In the data rows, 128 means zero.
Some points, one per row:
[156  23  53  74  85 203 153 165 109 137 178 171 159 149  78 112 152 103
 119 117 146 158 136 110]
[139 226 212 189 178  63 107 167  80  54  71 108 153  83 168 153  93 136
 123 108 141   0 200 127]
[ 93 115 135  99 113 140 128 104 136 201 163 150 118  86 145 159 122 123
 198 207  75 242  31  75]
[ 71 143 174 142 142  74 114   0 168 249 226 176 116 135  74 116 172  94
 205 163  70 178  74  95]
[167 101 146 154 162  34 106  18 191 235 206 161 141 124  96  99 140 115
  59  48 153  34 220 148]
[196 174 152 142 133 154 125 220  77  54  85 115 158  90 164 138  70 147
  24  49 187   0 216 136]
[153  63  97 112 115 148 139 154 101  98 155 160 162 146  90 119 145 112
 133 124 140 147 133 116]
[ 46 206 209 178 165  85 125 105 122  60 109 107 149  98 114 128 193 113
 243 188  70 238   5 100]
[ 21 206 126 103  68 228 154 194  68  66  95 103 113 116 130 122 153  97
 211 174  74 128 153 193]
[160  19  44  74  83 216 155 186 108 107 152 158 150 161  90 115 149 111
 125 136 145 182 114 103]
[ 46  98  73  65  73 205 149 108 148 190 172 148 106 138 103 109 181  94
 202 179  78 231  89 135]
[ 52 200 179 152 127 130 120  79 112 191 163 137 105 108 115 111 151  84
 215 160  73  89 138 161]
[141 134 114 110 104 194 139 143 112 150 159 142 127 143  98  99 137 111
 100  97 145  87 140 119]
[136 117 184 155 169  36  99  63 148 154 113 133 112  84 183 193 108 146
 198 213  80 228  38  81]
[144 179 164 155 188  12 106 158 126  73  81 123 168 112 166 173  86 176
  75  81 178  88 109  89]
[165 112 144 155 160  28 107  15 194 223 200 154 136 147  86 108 126 126
  58  53 159  31 216 145]
[202  78  79 130 131 123 134 180 113  75 104 119 134 193 115 124  90 152
  40  66 193  43 219 144]
[146   2  46  80  91 204 155 161 109 117 175 176 157 179  61 109 177  95
 173 157 131 218  80  78]
[205  48  93 149 138 165 137 163  94  73 140 145 173 161  77  66 193  78
  84  36 190  21 234 147]
[235  73 103 164 160  84 122 183 105  49  73  98 119 197 145 139  68 169
  35  70 201  35 210 148]
[130 160 175 165 165  38 106  51 174 182 137 117 119 114 138 138 116 143
 107 109 128 100 144 132]
13 more points follow, each with its number after it:
[115 172 162 153 161  72 108  40 199 180 116 110  99 140 141 143 121 153
 144 158 115 190  31  71] 0
[ 62 115  95  57  79 210 143 100 138 255 225 179 126 104  97 109 163  89
 186 152  87 213  59  77] 1
[112  27  54  72  82 191 144 100 159 211 179 150 107 141 103 112 169  96
 181 168 103 199 134 124] 2
[ 88  65  75 113 141  64 127  45 211 112 112 119  99 213 108 134 180 142
 210 199 110 255  51  99] 3
[160 120 161 168 170  28 103  30 172 235 196 154 139 112 106 106 146 104
  73  41 152  20 225 158] 4
[152 111 110 128 139  87 113 102 171 174 110 108 100 144 154 147  88 157
 106 122 146 105 157 128] 5
[149 190 200 192 165  40 107 127 106  32  77 110 159  85 157 142 101 142
  91  95 143  28 213 198] 6
[236  69  76 101 103 194 134 219  93  84 119 137 156 105 146 115  88 139
   8  47 196  31 234 152] 7
[ 56 200 104  81  75 213 156 179 104  81 117 115 121 151 107 115 133 130
 137 145 109 158  98 153] 8
[170  96 115 123 153  81 118  88 193 158 115 112 106 152 147 150  96 175
 100 150 143 194  69  64] 9
[174 179 179 174 163  37 107 128 105  42 106 135 170  87 150 142  78 159
  46  64 166  21 214 189] 10
[140  15  54  65  79 226 150 194 107 122 119 138 133  99 150 145 154 112
 194 207 101 255  55  92] 11
[133  56  78  90 115 147 138 169 126  98 104 129 137 125 147 153 144 135
 173 184 119 252  55  89] 12
Which three of these numbered points are nearest to each point below, looking only along the 6 directions in which the first points spread most? Their numbers follow each, nearest first.
[105 131 181 141 156  49  99  17 175 246 184 161 114  77 147 156 118 125
 196 191  78 205  46  77] > 0 9 3
[145   9  47  78  82 222 151 192 107 106 112 129 129 128 136 124 163 106
 186 182 111 218 116 124] > 11 12 2
[156 137 152 168 169  25 105  18 188 209 186 142 123 171  83 102 122 132
  69  55 155  26 214 143] > 4 5 10
[180 170 158 145 147 111 115 157 125 101  94 114 141  98 166 148  76 156
  45  75 172  34 164 114] > 10 6 5
[133 140  69  86  82 219 154 214 106  80 105 110 134 152 121  96 120 133
  23  49 177  11 242 191] > 7 10 8
[164  76 133 128 140  99 114 114 141 131 104 129 122  95 174 167 113 141
 149 174 115 186  95 108] > 9 0 12
[ 76 151 145 122 140  78 112   7 210 255 171 136  88 133 128 140 131 138
 166 173  83 210  46  82] > 0 9 3
Now 13 new points, numbered from 0 again:
[ 91 201 162 144 128 171 140 183  81  35  54  84 110 131 147 139 145 135
 181 184 102 191  24 128] 0
[191 153 155 182 182  95 131 150  91  84 158 146 186 163  59  73 160 106
  53  12 200  22 143 108] 1
[ 91 235 164 134 122 187 140 172  94  40  61  90 110 165 130 137 135 149
 164 176 108 214   0  86] 2
[160 196 192 170 150  86 119 172  73  71 124 135 171  79 142 137  75 142
  19  42 165   0 214 185] 3
[147 199 192 187 165  48 112 143 104  38  75 101 151 105 155 142  91 152
  62  77 155  11 215 195] 4
[104  30  67  63  83 176 135  56 182 255 220 176 110 114 103 122 164  94
 177 174  92 228  93  95] 5
[165 142 148 152 152  78 124 131 119 104 127 120 132 155 121 145  85 156
  86 108 152 103 132 110] 6
[154 214 195 181 164  80 112 175  87  43  73 104 152  93 165 148  82 145
  76  78 159   0 211 151] 7
[132  11  55  84  97 209 141 201 104  98  89 130 118 114 159 158 167 109
 223 218 106 255  54  85] 8
[147  13  50  49  63 238 150 155 115 195 182 174 151  96 109 111 157  90
 153 158 115 196 122 111] 9
[ 65 152 138  77  91 165 138 117 122 211 181 158 132  63 138 154 117 122
 165 180  78 229  41  97] 10
[ 65 177 109 102 100 186 141 141 139 116 110 112 109 148 126 107 144 131
 123 124 126 129 121 145] 11
[123 108  78  66  66 231 146 147 110 210 212 173 136 113  87  79 147  90
  73  70 144  44 225 159] 12
The same question for these:
[152 139 123 129 107 171 135 199  81  42  89 127 156 106 139 115 119 125
  67  78 158  28 216 200] > 3 7 4
[181 121 156 159 178  11  95  44 202 212 123 108 106 115 177 157  80 174
  61 109 147 108 128 117] > 6 4 3
[148  51 101 132 118 181 146 137 100 116 157 143 132 172  74  99 179  88
 198 155 113 187  92  96] > 9 8 11
[130 138 122 107  99 171 135 148  96 154 175 155 149 101 107  94 131 103
  80  73 142  31 225 175] > 12 11 1
[ 34 190 194 175 159  94 129 134  96  47  86  88 130  86 147 139 191 109
 255 206  64 227  44 140] > 0 2 11
[ 80  63  80  54  76 199 142  90 153 255 223 181 122 101 101 121 170  88
 186 166  86 231  77  87] > 5 9 10
[ 57 163 107  84  76 210 150 171  99 121 133 135 130 109 123 113 149 108
 145 135 100 148 128 173] > 11 0 10
